A single turn carries every row of the set below to another of its rows. Some are shown first; where does it send the rows asked next?
J_213: [ -1 -20 -19  -5  24  13  27  -4   5 -15   2  20   2]
J_184: [ 26   3  -4 -26  -4   9 -18 -11  17  10  10   8   4]
J_488: [-16   3 -51  -4   9  15   7   7  17  -1   3  -5   2]
J_385: [  2  28 -21  19   9  17   4  10   1  -9 -15 -22  -1]
J_907: [ -5  22 -42   3  10  14 -19  -2  39  19  -8  -3   7]
J_656: [  7  42   2  -4  12  15  23  -5   5 -22   6  -2  -1]
J_809: [-11 -11 -27  28  36   2   6  -3  21  14  14  12   6]
J_546: [  4  23  12 -30  18  32   2 -25  19  16   7  12   0]
J_759: [ 13   7   6  -6  33  21  27 -27  15  13  24  13   5]
J_499: [  1 -19  -5  14  37   6   1  -7  23   0  -7  34   5]
J_222: [16 36 -1  1 17  5 24 -5 26 -5 29 14 -6]
J_158: [  6  31  -3   3  24  -4 -23  -2  38   1 -22  -3   3]
J_252: [ 29  17 -15  19   9  25   4   7  11  15  -7 -20  -4]
J_390: [ -4   9 -16 -32  10  35  19 -11   0   3   9  -6  -4]
J_984: [  2  13  15   7  35  -5 -20  -5  27  -2 -22   9   0]
J_490: [  3  -7 -21  -8  -2  -1 -34   1  17  14   8   5   1]
J_880: [  4  21 -30   1  15  27  -1 -12  22  34  11 -23   4]
J_978: [ 12  29 -26 -27  21  31   9 -23  27 -15   9  23  -5]
J_936: [-20   6   0  26  23   4  -1   9   1  12  15   7 -20]
J_484: [ -3  19 -20  14  41  34 -29 -21  -3   0  14  -6   1]
J_367: [ -2  25 -26  15  47  15 -16 -23  12 -17  27  15   6]
J_6: [  1  34  18 -11  27   2 -17 -11  30   2 -11   3  -2]
J_442: [ 11 -10  -5 -13   7 -10 -17  -7  18  -2  17  28   3]
J_198: [ 27  21 -18  11  43  35 -12 -27   6 -13  10   2  10]
J_69: [-19  15   1  21  24   2  12   7  -5 -19   2   6  -8]
J_800: [-25  -5 -18  -3  35  21  -7 -13   4  -7   3  31 -17]
J_332: [ 10   1 -44   2  18  38 -13  -7  12   1 -23   0  -6]

J_907 -> J_499
J_759 -> J_880
Now find these:
J_213 -> J_390
J_222 -> J_252
J_978 -> J_332
J_490 -> J_442
J_484 -> J_367
J_385 -> J_69
J_984 -> J_6

A single turn carries every row of the set below to another of its rows. Some are shown first; where does it send the rows asked next?
J_181: [ -7  -9 -10  22 -16   6  16  28   7   9   0   5   6  21  -3  -8 -24 -21
   4  -1   2 -27  -5  13  -9 -21]
J_582: [-11  21   4   7  20   5 -17  -3  -2 -14 -18  11 -20   6  -2   0  28  -3
  -2  12  -9 -18 -17  -7  10 -20]
J_611: [  4 -17  26  31   5  10  12  21 -19   2  23  14  18  20 -21 -24 -24  -5
   8  -1  14  -4  -4   5 -15   0]
J_133: [ 23  26  -1 -31   5 -21 -14 -14 -11   6  -4   7 -14  -7  21 -17 -16   0
  19   2  17  11  -4  -9 -13 -26]
J_568: [ 20   1   4 -27  33  -7 -21  19  10   1  15  13 -10 -10   5   0   2   3
  24 -25  15   6  16   2   0  25]
J_178: [  2 -18  22  32   5  20  16  22  -7   6  29  17  21  24   2  -5 -12  -9
   1  -2  10  -3  12   7  -8  -3]
J_990: [ -2 -17  25  17   3  22  16  37 -11   7  23  10  25  11 -16  -2 -21  -9
  -1   4   9 -11  10   7  -5   6]
J_210: [ -2 -31  10   1   5  14  -3 -14   5   8   0  31  -6 -11   3 -33   8   2
 -23  20  -8 -12 -23   8 -20 -12]
J_516: [-14   4 -16  -7  -7   0  -6   5   2   0 -30  -7 -10   1  -3   9   3 -15
   6   3 -27 -17 -19   0  12 -16]
J_260: [  8  13  21 -37  32  -8 -13  16 -18 -14  11  20   1  -4   3  -3  -1   9
  16   1  13  24   3 -23 -10  19]
J_612: [ -4 -32  16 -10   2  19  -3  -3   4  10  -3  23   1 -23  -7 -26   5   1
 -26  22 -11 -19 -21   8 -13  -8]
J_4: [ 16 -17   6 -17  -8   4 -10   1 -35  -5   1  14  -1  -8   3   6   1  -7
  26  -2   6  44   5 -11 -17  11]
J_693: [ 17  -6  -3 -18  31  -9 -21  21  12   2  17  10  -8 -10   0  -3  11   3
  13 -22  17   7  21   1 -10  28]
J_228: [ 23  22  -3 -39   1  -6 -11  -3   2  15  -1  -1  -7 -15  32   5  -7  -5
  11  -2  11   2  13  -3   4 -22]
J_105: [-11  -2  13  27 -11  12  22  13 -13  -2   3  14  16  34   9 -11  -8 -15
  -4  13   0 -10  -7  -5  -6 -33]
J_618: [ 24 -25   0 -14   5 -16  -9  -3  -3   9   7  -5   9   0  12 -17   3  -5
  24 -35  -5  27   9  -3  -3  12]
J_744: [ 22  28  -2 -42  12 -23 -17   1  -2   8  -5   1 -12 -18   9 -17 -20   2
  16  -1  18  -3  -2  -7 -10 -17]
J_255: [ 17  -6   9 -25  -3   4 -10  -1 -30  -5   3  19  -4  -4  13  10  -7  -5
  34  -4   3  41   3 -10 -10   9]
J_960: [-10 -32   0 -15   1  10   2   2  13  11  -5  24  -1 -16  -3 -24  -6  -1
 -25  21 -13 -19 -21   8 -23  -3]
J_996: [ -6   8  23  30   5  18   4  23 -16  -9   6  20  -1  17 -19 -15  -2  -8
  -3  19  21 -24 -10   3  -9 -26]
J_776: [ -6   1  20  13   6   8   9  37   5   3   5  -2  17  10 -21 -18 -11 -10
  -8   1   7 -41  -6   5   6 -17]
J_449: [ -4 -15   8  24   8   3  19  33  -3   5  23  14  20  26 -10 -16 -31  -6
   3   0  10  -6   3   4 -22   6]
J_849: [-20  16 -15   1   4  -5  -5  -3  -5 -11 -26  10 -16  16   7   3   8  -9
   2  16 -21  -4 -23 -12  -3 -20]
J_322: [  4   4  18 -33  29  -8 -11  21 -19 -13  11  14   6  -6  -5  -5   6   9
   4   5  12  28   8 -27 -17  23]
J_747: [ -7  11  -1   1  13  -5 -18   4   3  -5 -26  -6 -15  -4 -19 -10  13  -7
   5  -3 -15 -28 -25   2  14 -16]
J_162: [ -8 -31   1  -6   3  14   4  -7  16  11   0  30  -1  -8  14 -22   6  -1
 -28  20 -15 -13 -15   7 -20  -8]
J_215: [ 25  28  16 -38   7   1 -18  -4 -11   8   0   4  -8 -22  20   2   0  -1
   9   7  18   2   9  -8   6 -24]
J_371: [ 24 -14   2 -24   8 -16  -9  -2  -2   7   4   2   4  -1  17 -11  -9  -4
  35 -35  -6  25   4  -1   2  11]

J_693 -> J_322
J_611 -> J_178
Now find these:
J_181 -> J_776
J_582 -> J_849
J_260 -> J_255
J_960 -> J_612
J_228 -> J_744

